In the data rows, the value 128 means zero.
Here are some numbered points:
(132 155 146 142 010 143 075 187 131 044 215 105 071 066 063 070 088 163 204 173 131 109 177 139 126 177 158 067 215
 153 213 196 218 154 235 127 115 054 101 183 059 110 124 156 069 210 089 163 061 217 155 161 172 174 060 107 175 124
 142 008 129 109 075 097) 0
(101 128 152 155 123 157 154 128 149 121 095 060 140 139 140 120 107 120 128 136 159 141 120 138 106 146 125 128 126
 131 137 134 139 166 129 172 164 148 138 129 116 143 165 150 098 106 166 141 164 130 097 140 118 161 146 171 086 107
 123 134 127 144 184 168) 1
(110 133 173 143 119 169 137 120 130 136 097 074 150 142 145 130 124 138 149 160 164 154 096 141 100 134 114 132 136
 139 144 139 152 163 126 183 141 123 132 126 106 126 155 149 112 105 154 131 165 127 101 146 119 162 149 176 107 128
 131 127 138 140 190 167) 2
(144 093 131 142 181 141 120 097 090 154 097 137 113 087 097 114 157 148 117 061 130 128 100 135 125 124 122 181 123
 176 120 112 083 100 093 115 118 160 100 075 077 144 072 130 177 083 108 080 118 143 118 164 147 103 144 118 105 113
 093 177 143 111 124 156) 3
(125 111 158 138 134 140 109 113 096 152 101 140 143 118 130 124 143 130 123 122 132 163 135 149 117 118 116 135 118
 128 140 148 141 123 099 122 126 117 143 156 118 134 098 138 116 104 144 121 143 141 109 126 110 108 105 090 113 125
 115 147 151 116 160 160) 4
(207 093 131 141 187 099 112 144 129 150 118 175 092 074 077 113 169 164 150 118 120 148 125 145 156 129 146 135 110
 118 115 138 110 118 128 099 105 154 104 105 136 170 092 134 171 088 093 073 101 152 127 126 125 064 134 077 126 107
 097 172 161 088 108 092) 5
(156 104 131 153 167 153 143 110 122 127 094 135 120 086 102 103 153 159 125 045 132 124 119 150 114 138 127 172 136
 176 134 124 100 103 090 112 138 163 123 098 102 135 089 133 169 097 122 101 128 148 120 123 119 095 162 131 103 115
 103 182 141 109 113 151) 6
(165 090 122 137 101 091 053 163 091 170 185 189 077 123 098 148 185 187 175 142 162 145 117 122 225 179 220 096 146
 115 119 134 120 103 131 068 071 116 060 104 083 141 093 146 123 133 038 064 056 163 140 216 202 123 121 119 187 121
 099 130 180 084 148 097) 7
(093 168 175 137 086 181 127 128 130 134 130 175 171 165 170 159 169 149 132 105 132 137 109 164 129 146 140 132 154
 157 173 168 183 110 099 135 136 104 169 194 095 054 103 127 130 137 137 141 146 148 133 096 103 121 116 111 151 151
 134 120 151 106 130 179) 8
(127 137 118 129 019 119 088 191 148 009 201 106 059 048 047 049 086 180 218 168 121 075 201 144 102 162 134 066 221
 157 225 200 204 176 255 133 126 054 090 181 061 132 126 166 073 235 088 179 047 204 137 121 131 167 052 095 175 120
 157 015 124 121 099 086) 9
(093 146 162 137 101 175 128 111 113 121 107 126 156 134 147 131 156 159 143 107 145 133 102 155 106 144 125 130 147
 150 161 157 160 140 119 157 144 112 152 161 115 097 123 136 136 133 142 140 147 145 129 125 125 152 136 161 121 127
 124 134 140 119 133 159) 10
(192 140 140 080 163 135 155 065 096 178 150 146 177 170 178 187 141 096 112 121 124 186 051 091 106 071 080 188 102
 163 075 051 090 058 037 127 056 091 101 058 122 076 093 108 200 125 106 109 161 067 164 168 183 128 097 102 180 197
 155 150 095 173 164 143) 11
(141 144 146 133 119 136 147 114 134 121 094 045 135 143 140 126 086 092 125 193 142 142 127 114 092 113 096 121 097
 090 109 118 138 175 146 175 156 134 132 117 147 155 170 133 096 110 180 153 173 113 095 126 105 159 135 162 093 129
 114 094 103 155 129 140) 12
(139 188 163 139 043 161 118 176 161 066 183 114 111 095 099 094 099 152 203 216 138 144 173 146 091 152 120 050 201
 124 193 187 221 155 202 147 149 067 139 203 126 095 152 144 082 215 110 177 080 200 165 071 112 139 071 085 169 125
 145 029 119 120 071 067) 13
(089 151 168 136 075 163 107 139 119 139 146 152 142 141 140 140 163 161 151 137 129 123 111 153 147 157 155 111 156
 139 175 174 177 129 136 130 132 107 152 192 101 088 106 134 111 138 125 132 131 156 136 140 143 153 108 131 139 131
 136 112 157 103 139 171) 14
(081 151 166 135 102 169 143 122 136 121 094 126 170 149 163 139 143 132 121 101 132 125 118 158 104 133 117 119 133
 123 156 159 168 137 112 157 151 110 172 183 135 090 144 132 120 133 151 149 147 141 132 094 107 143 136 148 120 132
 134 124 138 119 130 154) 15
(160 125 132 132 137 114 184 136 184 112 102 054 122 128 125 103 037 075 127 179 164 167 166 119 082 101 085 091 088
 053 098 109 143 174 126 178 146 126 158 124 188 146 206 133 076 113 182 157 156 086 099 110 097 125 149 145 072 105
 134 087 088 161 103 090) 16
(094 157 175 137 087 173 127 129 130 131 133 138 151 143 151 134 145 138 129 110 145 141 102 163 135 157 151 134 143
 148 162 158 168 126 108 157 136 117 160 179 102 080 131 138 122 132 141 141 149 148 128 135 132 149 125 144 140 143
 140 133 149 112 145 175) 17
(118 119 149 141 178 106 192 151 208 069 063 134 131 094 111 077 071 090 108 150 100 111 197 152 099 104 097 107 087
 067 131 162 136 161 134 140 177 158 191 172 216 162 184 144 111 117 177 158 156 077 118 010 033 078 155 105 062 094
 130 158 123 115 091 111) 18
(063 121 135 153 127 143 141 127 135 111 065 077 142 138 140 115 122 116 094 085 153 118 116 145 117 140 129 128 135
 134 136 128 129 165 135 167 184 171 151 131 144 144 164 145 114 100 164 136 177 122 101 119 101 161 183 207 095 111
 117 140 131 134 164 159) 19
(168 053 037 143 101 000 043 202 119 058 130 123 000 088 032 091 134 168 158 108 140 111 250 090 206 158 195 070 167
 109 131 145 120 147 222 049 080 110 007 079 087 202 119 165 062 183 034 101 003 165 113 170 149 077 132 085 198 103
 099 094 151 091 084 004) 20
(087 129 140 149 150 161 131 121 124 137 112 134 163 131 148 122 143 130 113 084 140 105 085 166 108 122 111 152 156
 180 148 129 130 137 125 159 175 174 147 124 105 135 127 137 149 096 141 114 166 148 104 129 114 155 160 182 118 135
 111 145 141 131 184 184) 21
(086 141 125 135 125 146 151 104 126 087 051 040 137 140 140 124 108 111 106 122 115 103 141 096 090 123 102 149 126
 145 131 130 126 165 155 162 179 147 131 108 164 137 161 127 116 127 168 154 157 104 129 082 095 130 167 165 093 118
 112 126 108 144 115 129) 22
(121 163 105 051 155 118 170 047 094 185 157 155 195 217 213 222 132 079 088 114 103 166 074 055 113 032 062 181 088
 137 058 033 069 019 004 092 045 058 131 084 158 029 096 058 187 157 115 141 157 060 217 165 219 147 095 113 196 221
 204 137 064 197 146 124) 23
(167 086 104 139 097 074 041 185 101 120 177 157 050 114 078 140 176 186 173 131 136 131 142 116 230 188 228 089 141
 101 121 142 135 112 166 075 062 122 053 105 071 153 107 151 117 136 044 071 051 155 121 184 163 083 111 074 180 108
 105 119 180 075 125 071) 24
(116 109 151 145 150 118 162 133 161 170 077 089 132 166 151 141 111 094 117 193 155 176 130 124 126 122 123 126 084
 089 102 125 131 163 121 165 142 158 114 099 109 150 155 150 098 089 156 119 170 097 074 116 081 113 149 134 107 134
 106 148 130 126 127 146) 25
(121 125 136 141 135 155 151 151 168 091 137 092 127 087 105 067 045 099 137 142 169 151 152 158 087 143 113 092 161
 126 146 121 144 190 159 189 173 161 164 144 145 147 187 142 079 126 161 151 141 101 097 137 113 166 162 192 085 095
 148 102 105 150 126 110) 26
(130 199 037 000 149 103 173 022 075 147 194 134 200 217 215 225 107 023 018 096 018 093 091 008 117 002 044 223 063
 160 035 005 034 021 065 069 029 030 115 065 177 034 074 005 205 193 146 189 156 029 254 149 236 205 048 124 212 255
 247 095 008 249 126 113) 27
(069 119 141 152 136 125 168 147 181 138 079 100 131 177 157 140 112 102 092 093 124 109 146 121 147 134 142 118 078
 069 105 136 126 145 113 146 153 163 148 134 142 132 186 153 097 118 168 150 165 091 095 109 089 105 175 151 085 111
 125 151 136 118 128 158) 28
(203 098 103 135 093 094 070 175 114 084 190 150 052 058 049 086 140 185 192 142 134 122 170 132 169 182 188 089 181
 142 155 151 137 137 194 091 093 103 058 107 073 160 093 151 118 165 056 103 052 186 148 169 173 105 091 078 160 093
 100 081 146 093 084 062) 29
(134 148 164 149 123 145 195 149 205 108 141 128 131 144 139 115 059 095 126 102 126 129 145 129 087 113 095 103 090
 064 123 141 166 113 093 148 142 142 192 176 158 096 193 144 106 151 163 172 129 111 110 084 082 087 140 100 076 105
 148 116 109 117 039 138) 30
(185 083 110 134 174 097 112 142 127 153 132 176 093 072 078 112 161 152 137 092 114 129 127 145 159 143 156 133 116
 123 115 133 100 112 118 095 115 166 108 116 137 171 090 133 171 089 088 070 090 141 118 104 101 048 122 050 121 098
 088 159 155 083 087 075) 31
(099 186 165 132 029 179 104 163 137 080 188 122 125 096 108 097 127 178 190 193 130 120 132 153 117 185 156 077 199
 148 205 192 201 163 202 151 148 088 148 205 102 092 134 140 085 185 121 167 103 179 153 110 133 171 075 118 138 103
 151 066 134 113 105 124) 32
(124 255 000 000 143 103 182 000 052 140 195 140 227 255 250 255 108 002 000 161 000 041 083 000 129 000 029 252 041
 167 015 000 016 000 084 030 016 000 142 085 229 007 049 000 252 239 180 251 166 000 255 104 234 249 005 125 231 255
 255 098 000 255 180 131) 33
(102 203 057 046 100 106 162 080 118 052 187 158 133 160 148 153 088 130 161 187 078 040 164 047 091 054 060 117 165
 154 131 091 098 057 110 067 100 026 187 179 245 040 145 027 138 255 118 230 049 106 241 100 191 170 080 122 174 159
 233 042 035 195 052 067) 34
(065 148 107 149 116 158 104 142 118 102 131 140 138 107 124 099 123 130 110 043 130 056 068 162 128 145 139 140 225
 235 188 132 127 132 148 156 181 198 165 136 106 127 149 125 161 113 125 112 165 159 123 144 134 183 200 244 129 126
 150 133 148 132 191 178) 35
(131 121 150 153 140 127 182 143 191 100 095 057 116 131 124 099 049 102 140 136 166 148 170 134 103 138 120 109 109
 086 122 128 143 168 111 181 153 140 166 135 164 143 216 148 075 111 174 148 139 084 083 118 085 112 169 149 058 089
 135 106 104 142 091 123) 36
(145 057 108 135 207 081 121 130 125 172 076 163 110 107 108 123 157 135 113 139 135 182 179 134 149 119 133 128 092
 095 099 126 083 131 102 081 126 155 114 114 183 196 104 137 116 083 120 086 116 107 111 121 108 069 144 091 099 094
 086 204 162 106 168 091) 37
(134 208 044 046 102 130 136 031 048 144 117 026 182 222 207 224 136 036 027 186 036 095 092 008 107 059 073 220 076
 169 057 047 062 093 137 088 113 087 079 049 173 104 065 034 166 139 172 171 184 094 192 105 157 190 057 119 171 214
 145 094 049 214 159 131) 38
(083 255 000 000 127 045 197 000 030 100 243 164 237 255 255 255 082 000 000 130 000 000 140 000 132 000 000 255 021
 167 000 000 000 000 084 000 000 000 159 091 255 000 034 000 244 255 201 255 144 000 255 083 255 255 000 108 251 255
 255 075 000 255 181 122) 39
(149 117 148 150 151 178 150 107 131 148 111 148 129 097 112 115 158 171 143 053 130 115 095 145 097 131 109 163 142
 177 147 131 116 098 089 125 144 155 135 118 098 116 088 136 185 112 122 110 131 164 126 136 132 092 135 102 116 123
 112 180 145 105 100 167) 40
(190 082 106 134 189 086 112 154 139 138 112 169 086 078 080 114 168 158 142 125 121 141 141 131 164 133 154 107 106
 083 099 129 094 131 136 088 121 169 101 113 168 182 098 133 140 093 086 071 087 130 126 113 117 065 137 078 119 084
 095 184 166 095 148 060) 41
(087 123 132 145 122 148 129 112 116 134 092 073 136 121 129 107 109 115 106 098 148 122 118 136 104 132 114 141 133
 146 136 131 125 163 139 162 168 155 130 116 109 141 139 139 115 106 163 135 166 125 096 130 106 153 148 166 086 105
 114 138 126 140 142 164) 42
(048 068 022 165 157 000 131 183 181 000 102 178 023 080 044 042 061 141 125 000 144 000 201 140 190 108 154 075 204
 150 167 129 072 089 118 061 145 184 192 147 183 158 218 129 128 179 092 138 071 112 111 150 132 135 255 255 087 062
 181 112 125 128 121 125) 43
(184 077 114 136 188 097 111 138 122 153 110 165 091 072 076 114 164 152 140 104 128 152 130 148 156 127 145 133 103
 110 105 128 098 104 111 094 089 138 098 098 110 173 090 136 179 092 095 077 107 157 125 132 126 059 128 068 122 107
 088 177 164 092 128 089) 44
(169 098 115 139 120 102 091 140 105 150 152 152 097 102 096 120 152 162 159 126 140 141 144 126 145 147 150 103 148
 127 131 141 131 125 140 096 113 121 096 120 129 154 107 142 122 131 086 100 085 158 136 147 150 099 112 090 136 096
 099 135 155 109 159 086) 45
(184 076 098 135 105 050 037 189 096 129 178 170 042 114 074 136 173 178 175 152 150 145 168 112 224 176 219 078 149
 103 118 139 130 119 169 064 067 117 036 098 084 158 102 153 098 152 031 074 039 163 131 211 191 090 105 072 192 107
 094 107 173 082 121 045) 46
New points follow, each followed by the numbers of its three nearest points above, looking only along the 3 directions in which the numbered points spread most, nearest first.
(107 182 151 137 035 173 112 169 153 034 184 107 101 086 091 086 114 183 204 153 137 099 159 147 107 187 153 061 219
 152 204 176 188 161 206 155 149 085 136 185 101 087 150 142 090 218 103 177 069 185 157 097 130 158 102 131 157 106
 157 043 119 117 075 081) 13 32 0
(236 156 128 090 134 147 154 066 095 180 176 109 178 187 187 191 120 077 116 213 127 199 077 083 062 079 056 168 090
 130 068 051 103 096 081 124 099 109 081 058 131 099 077 107 131 114 129 116 154 113 126 146 140 126 062 069 172 198
 114 098 076 169 091 124) 11 23 38
(160 084 117 134 104 072 041 156 078 158 174 186 078 128 102 153 197 191 179 161 161 151 111 118 218 168 210 090 131
 091 108 129 118 105 131 070 070 117 063 109 095 144 094 145 121 135 040 068 065 163 144 225 211 119 122 113 188 121
 109 149 185 081 153 084) 7 24 46
(090 138 143 146 113 169 136 133 141 092 088 061 140 113 126 092 094 130 132 120 159 133 141 146 097 163 130 117 176
 161 165 137 143 195 162 198 184 154 146 134 117 135 173 146 095 117 166 149 158 107 106 138 117 170 171 206 078 087
 120 102 114 143 128 139) 26 36 18
(048 121 140 150 128 122 159 142 165 141 073 108 130 181 156 148 139 120 099 121 113 092 126 119 161 138 156 126 083
 080 114 144 129 133 107 127 141 149 139 132 124 119 162 144 099 112 161 138 175 095 099 102 086 119 166 154 095 118
 122 166 149 113 149 176) 21 28 25
(172 079 120 136 133 070 060 168 104 181 170 188 074 127 097 150 189 169 154 147 153 150 117 117 225 162 210 088 111
 075 092 127 115 113 137 075 067 129 054 096 090 157 100 150 134 125 047 067 071 145 125 191 170 095 119 092 181 120
 092 151 182 078 154 076) 7 24 46
(093 131 151 151 131 163 136 109 117 132 094 084 149 143 147 127 140 145 128 120 149 122 092 136 097 133 111 143 141
 156 142 128 130 158 135 168 168 165 131 117 100 131 141 146 136 113 155 135 164 135 096 148 117 164 155 184 099 122
 121 143 129 137 159 177) 42 2 21
(180 130 150 139 128 168 152 124 148 127 134 077 146 115 129 105 084 110 147 169 165 181 126 141 066 140 096 119 149
 140 133 116 150 183 144 188 173 153 121 105 128 149 153 154 093 104 155 129 152 119 092 139 112 135 124 131 096 108
 097 093 102 146 106 114) 35 2 10
(111 181 154 135 082 185 161 167 192 053 173 135 134 077 105 085 123 168 177 160 085 081 122 162 098 178 140 096 177
 143 195 188 188 162 199 152 155 100 169 197 132 116 148 140 122 168 138 163 109 168 162 043 093 141 093 109 112 093
 147 083 124 104 047 091) 32 13 14
(161 114 136 149 150 112 172 153 191 144 105 090 128 144 138 116 068 076 105 143 158 176 167 130 104 127 113 106 100
 077 103 118 141 168 128 162 152 158 132 109 146 157 183 150 076 092 164 127 145 083 074 107 072 104 164 140 100 119
 110 132 110 135 088 102) 42 28 21
(171 111 129 141 122 113 079 144 102 127 155 160 089 096 091 126 168 174 163 113 142 140 125 133 177 165 180 105 154
 127 135 138 126 116 136 100 099 131 095 122 107 143 100 136 139 121 073 082 082 162 135 158 157 093 117 088 139 096
 103 126 160 090 113 087) 45 7 31
(097 193 166 127 076 188 146 152 166 120 163 170 169 124 146 121 141 144 152 154 110 118 126 168 103 160 133 092 174
 139 185 182 190 144 155 151 160 097 180 214 141 076 140 126 111 168 139 163 119 157 155 032 076 134 093 103 143 121
 155 108 135 114 116 113) 14 8 17
(120 149 152 131 072 136 108 157 136 056 145 107 118 078 097 079 100 157 194 213 121 110 174 157 096 153 125 087 169
 124 187 186 190 176 205 151 150 075 131 176 132 138 143 151 095 178 127 164 098 157 142 068 094 142 070 090 131 107
 124 059 124 119 091 100) 32 13 14
(138 118 155 138 140 142 122 129 122 154 114 141 142 106 123 115 135 136 133 146 124 159 160 154 114 125 119 121 119
 110 141 153 146 142 130 127 136 119 147 168 141 148 104 134 100 105 144 123 136 142 116 119 113 108 106 090 103 112
 123 149 149 124 170 141) 4 35 40
(155 153 159 138 080 150 093 138 108 120 161 147 130 106 117 119 140 155 177 173 140 159 146 157 119 139 128 094 173
 137 174 169 187 122 141 119 122 079 143 180 121 109 105 132 108 151 112 132 108 185 146 102 120 120 070 070 150 126
 119 079 142 114 127 121) 14 43 8
(074 129 135 148 124 150 150 142 158 088 077 081 139 115 127 088 085 116 114 115 151 128 174 147 101 144 120 103 149
 123 154 147 143 196 162 185 187 147 167 151 159 150 190 143 082 113 176 153 157 091 106 099 089 147 181 192 072 088
 139 128 121 148 168 143) 36 18 26
(142 108 122 147 146 130 173 137 178 131 071 064 138 137 138 100 063 088 117 170 162 174 176 122 071 123 089 091 106
 066 103 107 126 207 141 185 190 166 139 121 181 176 181 151 066 103 182 149 163 084 081 126 093 126 166 161 072 095
 090 102 096 149 094 098) 18 19 36
(182 082 119 134 132 079 063 149 087 156 144 159 078 110 090 136 178 171 163 139 152 146 126 125 196 161 190 099 129
 100 108 126 117 120 136 090 081 126 063 094 097 161 104 142 129 121 050 066 057 151 130 194 181 108 121 105 167 110
 096 139 172 093 162 082) 7 24 45
(151 216 075 051 101 127 152 056 086 127 116 018 188 209 204 203 106 023 040 223 057 123 113 039 094 066 068 181 076
 129 067 063 104 137 160 130 137 090 105 083 193 117 122 060 148 144 192 183 190 075 178 071 121 195 061 130 160 207
 144 049 035 212 109 106) 38 23 11
(150 160 120 106 126 176 139 070 088 165 138 087 165 167 169 167 127 104 106 174 112 134 065 091 089 110 091 188 116
 174 098 077 101 115 119 141 139 145 094 069 111 117 092 111 172 128 147 141 173 127 137 162 159 164 093 130 140 164
 106 108 088 153 079 162) 11 8 4
(153 120 156 128 145 152 111 118 098 168 157 143 157 133 145 141 141 129 160 189 176 171 048 163 111 116 111 145 174
 186 145 108 134 123 092 167 132 156 127 109 107 129 123 138 138 085 107 080 159 144 096 168 136 168 141 176 155 164
 124 128 146 137 205 156) 4 40 21
(136 065 066 136 072 026 000 223 094 088 162 155 010 100 050 116 168 186 166 109 148 131 222 102 255 198 251 073 194
 139 152 159 130 127 195 056 067 108 026 113 064 159 129 161 076 188 023 094 012 152 124 184 167 080 127 084 211 097
 102 102 187 075 150 024) 20 46 29
(088 123 139 150 125 146 134 113 119 134 088 071 145 141 144 122 118 119 112 122 161 133 113 135 112 137 125 135 130
 137 132 126 126 166 139 163 164 153 129 113 110 150 151 141 111 102 160 132 170 133 093 145 116 160 161 185 094 115
 111 126 122 138 140 172) 42 2 1
(095 172 104 092 123 169 115 048 046 176 124 085 171 189 185 203 178 117 086 131 066 084 050 060 127 094 106 225 110
 205 099 080 074 076 101 107 117 123 083 060 081 093 062 079 206 124 141 135 171 119 164 161 177 172 094 137 159 196
 138 143 104 164 160 195) 11 23 38
(179 105 141 140 120 105 067 138 081 162 176 196 095 123 107 152 197 187 164 116 155 148 100 132 203 167 199 111 135
 121 122 129 118 094 118 081 092 142 090 123 103 134 081 139 153 126 054 074 080 169 136 200 185 103 112 092 170 123
 101 149 175 079 120 121) 7 45 31
(085 096 058 093 187 054 100 087 067 170 075 084 119 176 150 187 166 075 056 208 081 123 145 038 173 075 122 172 045
 093 046 085 039 120 141 072 109 146 077 054 182 183 115 082 133 093 138 111 140 074 140 078 102 114 129 115 121 138
 106 195 135 151 216 095) 11 3 40
(112 145 146 135 139 152 164 156 186 074 102 148 147 084 114 075 093 126 136 131 087 095 181 172 096 131 109 117 133
 120 163 166 153 155 155 155 173 133 189 184 154 130 162 137 128 137 177 173 154 117 137 030 065 103 141 119 078 099
 128 119 121 117 073 128) 26 30 36
(164 129 176 136 140 169 137 120 129 156 168 129 128 152 140 162 154 143 150 149 143 133 062 129 108 149 128 181 117
 170 118 107 130 089 074 158 117 155 117 095 056 092 099 139 164 085 114 086 143 172 106 185 155 083 151 105 158 186
 092 124 141 097 076 199) 40 4 6
(144 105 134 149 168 083 169 156 192 167 078 095 130 167 149 136 096 068 081 138 149 169 161 115 122 116 118 107 077
 059 081 117 123 177 128 158 153 170 130 111 187 181 187 151 080 084 167 126 167 074 071 086 054 085 161 118 097 111
 097 148 119 134 117 099) 25 28 21
(061 110 090 124 152 105 098 087 063 174 094 080 132 166 150 159 142 096 077 147 130 121 119 087 151 112 130 164 106
 140 093 094 067 127 113 101 134 146 101 078 135 161 114 100 113 086 144 110 153 105 109 160 137 172 165 197 119 143
 115 177 132 149 208 157) 40 4 6
(084 117 117 141 127 153 139 103 114 132 083 059 136 138 137 123 122 126 112 129 156 144 130 113 108 131 118 146 119
 136 115 107 097 153 123 152 168 159 117 095 115 144 141 135 121 109 157 137 154 111 102 146 121 157 167 186 093 113
 115 142 122 148 165 159) 21 28 25
(177 099 130 143 166 085 165 131 163 163 090 099 132 174 153 151 101 073 105 200 168 191 143 109 106 101 097 105 064
 045 067 097 118 163 111 150 140 158 105 081 150 172 163 149 096 081 156 112 165 094 066 111 070 086 161 119 114 138
 087 140 123 132 123 114) 25 21 28
(072 101 059 097 193 070 067 073 023 171 105 122 138 171 156 179 169 077 053 177 095 093 115 075 164 074 118 179 084
 137 061 074 029 112 134 065 130 163 093 065 157 184 083 071 135 088 134 106 153 111 126 122 122 160 135 163 138 156
 109 205 142 157 253 143) 11 3 40
(188 132 125 075 178 135 179 072 126 188 155 145 175 165 176 179 124 075 082 062 110 169 062 086 104 064 073 188 095
 154 069 042 075 055 025 126 057 098 098 055 119 070 087 103 195 119 105 104 157 069 182 187 210 144 119 134 187 214
 163 145 083 183 157 129) 11 23 38
(128 105 115 144 051 087 041 188 103 068 179 114 042 081 056 089 131 180 184 152 153 139 195 120 187 182 200 058 185
 114 167 171 164 153 215 096 092 077 064 144 067 151 117 155 063 181 061 116 043 187 142 196 188 150 093 118 176 106
 117 050 151 096 099 065) 29 20 0
(066 110 094 143 153 094 179 155 195 078 134 130 097 100 095 052 041 132 147 120 150 047 157 148 130 139 135 062 133
 070 129 117 099 183 164 151 178 167 204 170 217 180 228 135 087 150 154 163 110 076 098 163 131 194 201 250 052 058
 194 137 107 164 175 145) 26 36 30
(144 126 142 151 141 126 164 151 183 129 112 080 124 129 124 105 065 082 109 123 150 162 147 130 092 124 103 108 108
 092 113 122 146 165 137 167 160 163 148 126 147 147 183 146 086 107 168 143 153 097 079 107 077 107 158 133 093 110
 111 119 106 137 085 113) 1 2 42
(118 113 129 138 147 155 122 092 092 142 089 113 130 112 121 123 147 136 119 096 130 120 099 132 104 122 111 167 139
 178 134 120 112 111 099 126 131 142 122 102 098 139 097 133 171 102 128 108 140 144 117 157 141 116 138 125 111 125
 112 167 134 122 122 167) 40 4 6
(088 178 159 132 038 181 110 161 140 069 187 119 125 084 103 082 114 166 180 174 126 116 143 164 130 197 174 082 183
 134 193 184 192 172 213 156 155 100 150 200 106 113 140 145 096 180 126 169 099 167 153 104 128 177 084 135 129 099
 152 073 130 113 084 120) 32 13 0
(155 197 104 042 135 162 126 061 067 200 178 150 198 190 199 219 168 097 088 155 043 094 024 068 133 079 101 217 101
 191 082 057 086 066 100 121 075 091 098 070 128 073 062 056 229 135 131 136 166 075 199 142 193 168 049 092 202 224
 159 113 076 180 121 155) 23 38 11
(119 116 127 144 164 143 166 122 155 089 059 103 128 102 115 097 117 134 126 129 115 117 156 132 087 135 106 155 135
 160 146 149 123 153 140 147 172 153 137 114 155 158 147 146 142 120 154 145 135 114 125 075 091 095 166 136 074 090
 092 158 121 116 068 114) 42 35 2
(135 182 160 137 069 156 127 154 149 097 137 119 135 116 125 119 115 138 186 204 134 147 170 146 072 121 089 064 195
 131 184 173 209 140 159 150 161 084 154 197 154 085 144 126 080 185 111 157 083 197 171 046 096 108 086 072 169 133
 133 045 121 119 083 055) 32 13 14
(084 131 167 141 114 155 127 112 111 153 127 147 172 166 174 152 159 138 119 118 147 121 066 153 112 127 116 140 114
 126 132 136 140 127 093 152 146 135 146 145 087 092 114 137 128 102 145 122 172 139 102 133 113 152 128 147 133 151
 117 146 147 120 155 201) 21 42 25
(092 133 142 141 121 162 128 099 105 139 097 089 150 141 147 130 141 139 123 115 151 118 085 133 108 138 121 158 142
 170 139 119 117 143 121 160 156 156 124 102 085 125 125 134 144 109 144 128 157 135 106 152 129 161 152 182 110 126
 118 145 128 134 153 185) 21 42 25
(096 134 124 128 131 138 127 089 093 140 077 046 130 161 146 149 120 091 090 143 125 115 109 093 126 110 114 155 086
 118 097 105 102 143 132 139 130 127 110 092 118 147 127 113 122 099 160 131 169 119 108 141 124 149 120 141 108 138
 116 139 119 151 166 173) 21 4 25
(100 176 162 133 097 176 150 159 176 105 125 147 160 119 141 118 121 133 150 164 114 134 155 167 096 142 118 105 173
 147 188 184 192 144 146 155 173 113 191 217 166 093 149 129 108 152 152 166 132 149 157 044 089 121 124 114 132 130
 143 102 131 112 083 107) 26 30 15
(198 145 165 103 151 151 141 068 090 195 132 127 181 182 187 199 164 111 132 184 148 213 053 103 102 098 095 181 115
 166 085 070 108 080 048 142 075 101 077 049 086 083 087 122 175 108 101 092 154 106 144 164 166 117 097 091 179 191
 116 126 109 153 144 144) 11 3 40
(170 056 117 145 225 093 127 118 119 174 070 153 104 099 101 122 162 147 116 109 138 169 149 128 146 123 138 154 092
 119 090 109 064 118 089 092 120 174 099 082 164 197 098 138 150 078 110 079 121 112 102 139 115 059 166 102 097 093
 082 220 163 106 157 106) 37 3 44
(076 128 139 151 126 158 160 128 157 077 038 048 131 120 124 099 097 122 127 123 140 122 163 130 082 140 105 131 147
 149 153 153 152 194 162 193 192 154 143 130 148 144 182 148 105 127 173 163 159 112 121 095 099 114 165 149 070 088
 107 118 115 133 122 122) 36 18 26
(069 158 151 135 111 176 151 143 163 077 084 125 163 117 143 105 117 136 127 112 100 105 164 163 091 146 116 116 148
 137 172 172 167 156 143 163 181 126 190 196 148 104 162 135 119 144 174 173 143 123 138 039 069 122 145 138 097 109
 141 127 128 120 099 118) 26 30 16
(054 118 128 134 088 123 093 142 109 136 125 128 117 135 125 130 174 173 137 143 137 106 118 137 198 184 208 095 128
 095 141 157 132 166 168 126 132 133 118 156 100 130 124 141 094 127 112 115 122 119 124 158 147 173 131 170 120 095
 141 152 171 109 192 156) 43 14 4
(178 075 121 135 149 061 063 173 111 183 175 199 077 133 104 159 197 169 158 160 148 149 111 116 229 156 208 097 103
 073 089 121 104 104 119 068 064 132 054 097 100 160 093 147 126 116 045 056 068 142 121 195 173 092 116 085 181 120
 094 163 186 078 149 072) 7 24 31
(186 060 123 143 210 088 130 132 138 174 096 149 096 077 084 110 147 128 117 094 124 148 129 133 132 100 113 147 081
 098 101 132 096 116 111 104 107 163 096 091 125 182 088 140 165 075 108 072 118 143 106 128 113 064 131 072 100 103
 083 186 157 104 140 107) 37 3 44
(114 112 112 131 177 134 129 102 106 127 109 136 141 093 115 113 148 113 083 044 103 102 094 140 105 106 099 181 141
 195 131 110 082 100 115 108 143 166 129 099 121 160 095 122 201 101 130 110 155 150 136 098 114 123 142 134 121 134
 112 173 132 127 139 156) 40 6 4
(131 138 187 142 116 155 123 126 122 137 141 142 146 158 153 158 158 130 128 123 154 155 085 156 123 131 126 141 098
 112 125 137 160 104 081 158 122 135 151 155 086 082 110 139 133 094 129 104 165 161 109 154 133 114 126 114 152 175
 116 133 154 109 149 203) 4 40 21
(070 096 086 131 150 082 167 170 200 058 091 166 080 080 075 061 103 155 139 110 080 005 192 146 152 148 153 105 127
 103 162 176 119 171 197 106 150 128 133 151 160 176 152 148 118 181 138 175 102 112 121 094 097 123 142 135 089 076
 154 150 129 105 060 111) 43 14 17
(152 218 057 002 151 128 154 029 063 171 183 167 219 222 228 243 152 064 039 106 006 077 064 030 133 033 073 232 076
 182 057 026 051 032 080 082 047 050 119 076 165 040 055 009 248 175 152 178 175 042 250 144 230 190 047 110 212 249
 216 118 032 230 144 145) 27 23 38
